Small tables with named rows and columns. After each table, cells are looked up by row and column.

Table pum
         sib  tivapum  vada  nakifo  sif
rusideb  171      150   143     126  242
lotepi   160      204   145     153   99
soduk    164      120   163     163  121
gokuze   169      157   172     108  221
dep       46       85   117     196  182
fiden    198      141   213     117  105
rur      165      175   161     141  187
gigif    196      171   159     105  219
nilenar  210      181   140     142  154
mavifub  163      140   166     109  243
rimuv     86      136   140     190  120
zizos     38       66   113     204  184
buf       80      124   124     203  165
mez      223      175   226      69  196

tivapum of buf is 124
nakifo of rur is 141
tivapum of rimuv is 136
tivapum of dep is 85
vada of mavifub is 166
sib of gokuze is 169
tivapum of rur is 175
sib of buf is 80
nakifo of zizos is 204
nakifo of gokuze is 108
vada of fiden is 213
Row with the largest vada: mez

zipid =
	zomok	lam	tuv	fozage	nas	ribil	likamu
dupivum	5164	3471	4579	4835	5460	5224	7444
dasefu	4852	6578	6016	4409	5340	4910	2996
dumibu	5125	3730	3325	4667	5420	5103	5382
vaz	4702	1905	3364	5113	5047	4851	6301
ves	4385	5016	5382	5033	5573	4826	2217
lir	5127	8073	5287	3018	3846	4332	3075
rik	4561	7697	4854	3257	4282	4588	4506
buvat	5590	3872	3121	4595	4679	4574	1897
nulimu	4167	5622	4192	3927	4769	4753	5095

What is the fozage of buvat in zipid?
4595
What is the nas of buvat in zipid?
4679
What is the zomok of buvat in zipid?
5590
What is the nas of nulimu in zipid?
4769
What is the likamu of dupivum in zipid?
7444
What is the lam of lir in zipid?
8073
What is the tuv of ves in zipid?
5382
What is the lam of dupivum in zipid?
3471
What is the nas of lir in zipid?
3846
Row with the largest lam: lir

disuva =
fields: fad, mav, vidabu, vepaz, dususun, zum, duvekes, muziluf, kipiper
vamerib: [331, 475, 276, 311, 251, 227, 183, 450, 313]
gune: [392, -169, 332, -201, 230, 348, 287, 324, -29]
mem: [385, -457, 337, -219, 400, 485, 213, 181, -228]
vobemef: [267, -549, 397, -376, 299, 425, 250, 42, -304]
vutezam: [274, 218, 280, 194, 355, 249, 218, 271, 184]
baf: [358, 552, 360, 336, 360, 148, 340, 356, 453]
lunap: [198, 533, 173, 513, 71, 107, 221, 281, 494]
zugutub: [243, 154, 371, 55, 148, 456, 153, 374, 173]
zimifad: [201, 739, 144, 554, 270, 258, 270, 390, 491]
tute: [362, -595, 483, -450, 384, 657, 214, 1, -441]
sopi: [360, 109, 396, 327, 228, 306, 322, 249, 113]
gugopo: [170, 671, 332, 477, 150, 155, 379, 409, 456]
mipaku: [396, -437, 411, -195, 303, 517, 206, 86, -155]

mav of vutezam = 218
mav of baf = 552
fad of lunap = 198
vidabu of zimifad = 144
zum of zugutub = 456
mav of gune = -169
vidabu of sopi = 396
fad of sopi = 360
zum of mem = 485
zum of mipaku = 517
mav of mem = -457
kipiper of mipaku = -155
muziluf of tute = 1

Table zatuk
,gobudal,bozuma,ruv,bon
tonar,466,865,366,551
fon,435,695,384,414
sibub,555,986,576,405
miraz,590,491,693,620
kaset,537,564,546,338
roro,180,378,280,152
nemeg,335,694,233,693
rozo,526,271,544,835
mikikan,898,438,814,220
tuf,840,562,440,509
geb,683,437,679,675
fam,438,359,679,477
reta,523,479,674,428

What is the bon of rozo in zatuk?
835
What is the gobudal of kaset in zatuk?
537
What is the bon of sibub in zatuk?
405
What is the gobudal of rozo in zatuk?
526
What is the gobudal of tonar in zatuk?
466
What is the bon of mikikan in zatuk?
220
What is the bozuma of tuf in zatuk?
562
What is the ruv of tuf in zatuk?
440
What is the bon of geb in zatuk?
675
What is the bon of tonar in zatuk?
551
What is the gobudal of fon in zatuk?
435
What is the bozuma of geb in zatuk?
437
What is the bozuma of miraz in zatuk?
491
What is the gobudal of mikikan in zatuk?
898
What is the bozuma of nemeg in zatuk?
694
What is the ruv of fam in zatuk?
679
What is the gobudal of nemeg in zatuk?
335
What is the bozuma of tonar in zatuk?
865
Row with the largest bozuma: sibub

pip:
	rar	zuk
vib	369	-558
tedege	-521	-407
mivo	-424	228
rorolo	736	385
bam	196	1
vimori	-281	564

mivo, zuk: 228
bam, rar: 196
tedege, rar: -521
vib, rar: 369
vimori, zuk: 564
vib, zuk: -558
rorolo, zuk: 385
bam, zuk: 1
rorolo, rar: 736
vimori, rar: -281
tedege, zuk: -407
mivo, rar: -424

tunanaf.csv
,muko,ragezus,dovigo,pazul,naresup
fatub,27.830,12.903,-31.415,-42.651,-15.535
vaf,-18.450,43.242,21.204,23.736,-65.744
pazag,23.724,33.307,-17.587,22.920,-31.278
geko,-17.477,55.508,-25.394,77.087,19.647

muko of fatub is 27.830
dovigo of pazag is -17.587
naresup of vaf is -65.744
dovigo of vaf is 21.204
dovigo of fatub is -31.415
muko of geko is -17.477
muko of pazag is 23.724
naresup of fatub is -15.535
pazul of fatub is -42.651
pazul of pazag is 22.920
naresup of pazag is -31.278
ragezus of geko is 55.508
naresup of geko is 19.647
muko of vaf is -18.450

Table vikev
|  | basise | tus | tavedo | samanin | novig | vili | lufepo | todeb | vadis |
|---|---|---|---|---|---|---|---|---|---|
| lebef | 54.90 | 75.14 | 14.55 | 18.32 | 38.85 | 26.98 | 67.01 | 69.45 | 22.30 |
| binol | 74.08 | 64.00 | 8.01 | 5.72 | 47.60 | 21.93 | 66.67 | 58.18 | 30.14 |
| nad | 48.29 | 57.51 | 33.71 | 44.48 | 80.04 | 66.33 | 66.07 | 32.29 | 28.61 |
| bopizok | 14.34 | 28.86 | 63.41 | 62.86 | 55.44 | 70.80 | 45.95 | 20.16 | 72.43 |
| guzal | 75.70 | 19.98 | 39.35 | 18.26 | 57.26 | 23.45 | 44.08 | 36.17 | 49.01 |
| duli | 44.09 | 44.49 | 88.25 | 72.40 | 70.35 | 67.24 | 16.30 | 32.53 | 57.16 |
| gemomas | 53.13 | 86.96 | 60.58 | 47.07 | 33.77 | 32.11 | 24.59 | 81.19 | 32.23 |
| golam | 63.43 | 76.83 | 28.11 | 33.18 | 67.52 | 48.52 | 59.79 | 53.60 | 20.15 |
| kesu | 61.48 | 36.45 | 28.73 | 10.08 | 23.34 | 1.97 | 49.81 | 67.65 | 37.34 |
| kivak | 63.60 | 41.05 | 64.84 | 50.98 | 75.34 | 49.05 | 33.18 | 41.05 | 29.55 |
| seburo | 9.05 | 37.58 | 64.05 | 69.96 | 60.79 | 77.75 | 50.04 | 23.99 | 59.78 |
| gure | 45.88 | 46.76 | 13.08 | 7.08 | 14.24 | 4.27 | 67.01 | 73.22 | 32.63 |
| pizozik | 18.26 | 22.66 | 60.72 | 45.12 | 19.14 | 31.82 | 37.59 | 48.65 | 68.94 |
| reloza | 44.91 | 69.59 | 78.00 | 57.18 | 32.13 | 35.18 | 12.98 | 72.98 | 45.43 |

novig of kivak is 75.34
tavedo of kivak is 64.84
lufepo of gemomas is 24.59
vadis of gure is 32.63
tavedo of gemomas is 60.58
tus of lebef is 75.14
samanin of reloza is 57.18
tus of reloza is 69.59
vili of gemomas is 32.11
tavedo of seburo is 64.05
todeb of lebef is 69.45
tavedo of golam is 28.11
vadis of duli is 57.16
basise of gemomas is 53.13
tus of duli is 44.49
novig of guzal is 57.26

